A single turn carries every row of the set below to another of its rows. Some are shown first; where does it send the rows asked next?
k761: -2.61	+1.11	-0.09	+1.71	+0.88	-1.66	+0.01	+2.16	+2.61	+1.24	-2.44	-2.06	+0.91	-0.17	+2.59	-1.74	-0.72	-1.91	+3.34	-1.70	-1.03	+1.82
k192: -0.27	+1.77	+0.13	+0.81	-0.21	+1.56	-0.68	+2.99	+2.06	-2.49	+0.37	+2.58	+1.93	-0.20	-1.26	+0.74	+1.55	-2.00	-0.35	+2.27	-2.50	+1.39
k71: -0.21	+1.60	-0.43	+0.56	-0.12	+1.58	-0.68	+2.68	+1.79	-2.18	+0.15	+2.53	+2.42	+0.26	-1.07	+0.77	+1.30	-2.65	-0.34	+2.88	-2.61	+0.59
k685: -2.15	+0.76	-1.69	+1.50	+1.40	+1.68	+1.39	+2.50	+0.08	+1.58	-2.12	-0.30	+0.12	+0.70	+4.84	-1.00	-0.56	+0.73	+0.22	-3.77	-2.17	+1.81
k873: +1.15	+1.06	-0.61	+0.85	-0.64	+1.28	-0.83	+0.88	+0.31	-1.74	+0.15	+2.60	+1.68	+1.08	-1.71	+0.77	+1.90	-1.47	-0.18	+3.66	-2.90	+0.85
k535: -0.33	+1.56	-0.75	+0.60	+0.12	+3.30	-0.83	+1.96	+1.33	-1.75	-0.07	+3.48	+1.23	+0.90	+0.13	+0.76	+1.74	-1.30	-1.15	+2.15	-3.46	+0.48
k446: +1.07	+0.98	-1.09	+0.83	-0.21	+2.80	-0.35	+1.23	-0.46	-1.62	+0.38	+3.25	+1.30	+1.31	-0.68	+1.06	+2.00	-0.60	-1.25	+2.75	-3.32	+0.87
k678: +1.02	+1.16	-1.52	+0.70	-0.15	+2.36	+0.21	+2.06	-0.85	-1.90	+0.65	+3.01	+2.11	+0.90	-0.73	+1.27	+1.48	-1.08	-1.71	+2.60	-2.94	+0.88
k804: +1.58	-1.13	-3.76	+1.49	-0.47	-1.06	+1.32	-0.25	-4.04	+2.89	-0.97	-0.72	+0.46	+0.29	+1.85	-0.37	+1.12	+1.03	-1.31	-1.82	-3.89	+1.92
k505: +0.86	+0.07	-0.98	+2.11	-0.08	-3.60	+0.98	+0.03	-1.42	+1.71	-1.48	-2.79	+1.20	+0.89	+0.01	-1.10	-0.25	-0.70	+3.27	+0.10	-0.59	+2.71
k562: -2.43	+0.58	+0.25	-0.69	+0.47	-1.58	-0.73	+2.58	+3.38	+1.34	-1.65	-1.19	+2.25	-1.43	+2.90	-1.40	-0.99	-2.49	+2.59	-1.82	-2.87	+1.02
k704: +1.26	+1.25	-0.84	+0.99	-0.28	+2.12	+0.40	+2.44	-0.70	-2.24	+0.85	+2.84	+1.79	+0.54	-1.35	+1.31	+1.73	-0.44	-1.54	+2.02	-2.83	+1.66
k312: -2.54	+0.30	-1.13	+1.24	+0.13	-2.33	-1.37	+1.67	+3.29	+2.10	-2.47	-1.41	+0.77	-1.51	+2.37	-1.91	+0.50	-3.06	+1.80	-1.88	-3.41	+1.10
k556: +1.43	-0.47	-3.01	+1.26	+0.02	-0.31	+1.64	-0.43	-4.14	+2.61	-0.08	-0.91	+1.06	+1.65	+0.54	-0.58	+1.39	+0.97	-0.70	-3.16	-3.33	+2.64
k920: +0.82	-0.83	-2.93	-0.97	+1.50	+1.08	-0.27	+1.77	+0.60	+1.36	-2.98	+0.02	-0.05	-0.75	+4.24	-0.04	-0.39	-0.44	-1.20	-4.57	-3.16	+1.02
k513: -3.04	+0.95	-0.46	+0.94	+0.49	-1.36	-1.04	+1.60	+3.35	+1.91	-1.60	-1.70	+1.40	-0.25	+1.27	-1.91	+0.93	-2.94	+2.27	-3.39	-2.71	+1.76
k435: +1.28	-1.47	-1.32	+0.87	-0.57	-4.80	+0.67	-0.77	-1.14	+1.93	-0.76	-2.05	+1.50	+0.40	-0.66	-0.56	+1.03	-0.98	+2.61	-0.10	-1.77	+2.18
k475: +4.03	-1.74	-3.59	-0.57	+0.59	-0.91	+0.36	-0.06	-2.73	+1.81	-2.08	-0.92	+0.31	+0.02	+1.71	+0.32	-0.01	+0.58	-0.80	-2.84	-2.71	+1.79
k980: +1.00	-0.81	-1.89	+1.71	-0.95	-4.67	-0.34	-0.49	-1.03	+2.57	-1.39	-2.53	+1.19	-0.50	-0.43	-1.20	+0.99	-1.95	+2.16	+0.21	-2.75	+1.97
k617: -2.20	+0.52	-2.15	+0.77	+1.18	+2.17	+0.77	+1.74	+0.08	+2.20	-1.21	+0.17	+0.67	+0.57	+3.39	-1.07	+1.00	-0.08	-1.17	-5.35	-3.93	+1.80
k159: +1.41	-1.74	-3.04	+0.64	+0.27	-0.89	+2.35	-0.16	-3.84	+2.06	-0.47	-0.06	+0.65	+1.25	+2.22	+0.30	+1.06	+1.86	-1.01	-2.58	-3.08	+2.18
k189: +0.18	-0.47	-1.51	-0.84	+1.02	-1.61	-1.71	+1.60	+3.45	+1.14	-3.31	-1.42	+0.49	-1.67	+2.35	-0.91	-0.44	-2.73	+1.59	-3.08	-2.31	+1.00
k658: -1.41	+0.07	-1.57	-0.87	+0.96	+2.00	+1.09	+2.60	-0.19	+1.60	-1.13	+0.51	+1.58	-0.39	+5.12	-0.52	-0.95	+0.58	-1.08	-3.88	-4.06	+1.15
k634: +1.11	+1.14	-0.83	+0.78	-0.36	+0.97	-0.27	+1.90	+0.03	-1.99	+0.63	+2.34	+2.26	+0.81	-2.02	+0.91	+1.41	-2.00	-0.58	+3.59	-2.43	+0.96
k106: +0.63	-0.22	-1.31	+1.37	-0.62	-3.84	-0.15	-0.67	-0.90	+2.32	-0.56	-2.80	+1.83	+0.64	-1.63	-1.29	+1.29	-1.94	+2.69	-1.24	-2.13	+2.64
k751: -0.27	+1.45	-0.17	+0.84	-0.19	+1.97	-1.39	+1.65	+2.02	-1.93	-0.13	+2.75	+1.49	+0.70	-0.81	+0.49	+1.75	-2.20	+0.12	+3.01	-2.91	+0.54
k771: -1.94	-0.11	-2.94	+1.15	+0.71	+1.23	+0.41	+2.02	+0.27	+2.51	-1.96	+0.44	-0.01	-0.64	+4.75	-0.98	+0.81	-0.20	-1.62	-4.03	-4.39	+1.05
k67: +3.14	-1.34	-2.05	-0.53	+0.16	-3.73	-1.13	-0.24	-0.02	+1.39	-2.51	-2.44	+1.00	-0.80	-0.05	-0.50	-0.15	-1.97	+2.01	-1.30	-1.66	+1.71
k510: +1.17	-0.19	-2.48	+1.92	+0.55	-0.16	+2.40	+0.39	-4.04	+1.91	-1.13	-1.19	+0.49	+1.66	+2.42	-0.37	-0.13	+2.00	+0.13	-1.91	-1.74	+2.73
k840: +1.65	-0.58	-0.44	-0.26	-0.77	-4.28	+0.21	+0.13	-0.99	+1.68	-0.57	-2.49	+2.83	-0.41	-0.41	-0.91	-0.61	-1.56	+2.91	+0.56	-2.12	+2.06
k703: -0.33	+1.62	-0.96	+0.50	+0.33	+3.06	-0.19	+2.98	+1.02	-1.99	+0.27	+3.39	+2.02	+0.54	-0.08	+0.92	+1.24	-1.72	-1.50	+1.94	-2.99	+0.50
k375: +2.48	-1.04	-2.25	-0.49	-0.18	-0.79	+1.89	+0.29	-4.49	+2.05	-0.05	-0.65	+2.08	+0.56	+1.97	+0.09	-0.44	+1.56	-0.60	-1.45	-3.36	+2.12
k215: -2.60	-0.28	-0.32	+0.46	+0.52	-2.85	-0.65	+1.47	+3.78	+1.38	-1.98	-1.21	+1.21	-0.81	+1.95	-1.23	+0.39	-2.55	+2.82	-2.05	-2.12	+1.29
k594: -2.57	-0.49	-1.95	+0.26	+1.27	+1.20	+1.11	+2.12	+1.06	+1.54	-1.62	+0.84	+0.38	+0.10	+4.91	-0.41	+0.59	+0.26	-0.63	-4.40	-3.48	+1.23
k248: +1.06	+1.27	-0.30	+0.95	-0.62	+0.70	-0.23	+2.27	+0.41	-2.32	+0.84	+2.18	+2.11	+0.21	-2.17	+0.90	+1.72	-1.39	-0.37	+2.94	-2.40	+1.61
k291: -0.16	+1.67	-0.36	+0.66	+0.02	+2.84	-0.04	+3.21	+0.96	-2.46	+0.46	+3.23	+1.65	+0.00	-0.28	+1.07	+1.58	-0.89	-1.59	+1.30	-3.01	+1.31

k475 -> k67
k761 -> k685
k617 -> k556
Now these:
k873 -> k751
k375 -> k840
k804 -> k980
k71 -> k703
k291 -> k704
k594 -> k159

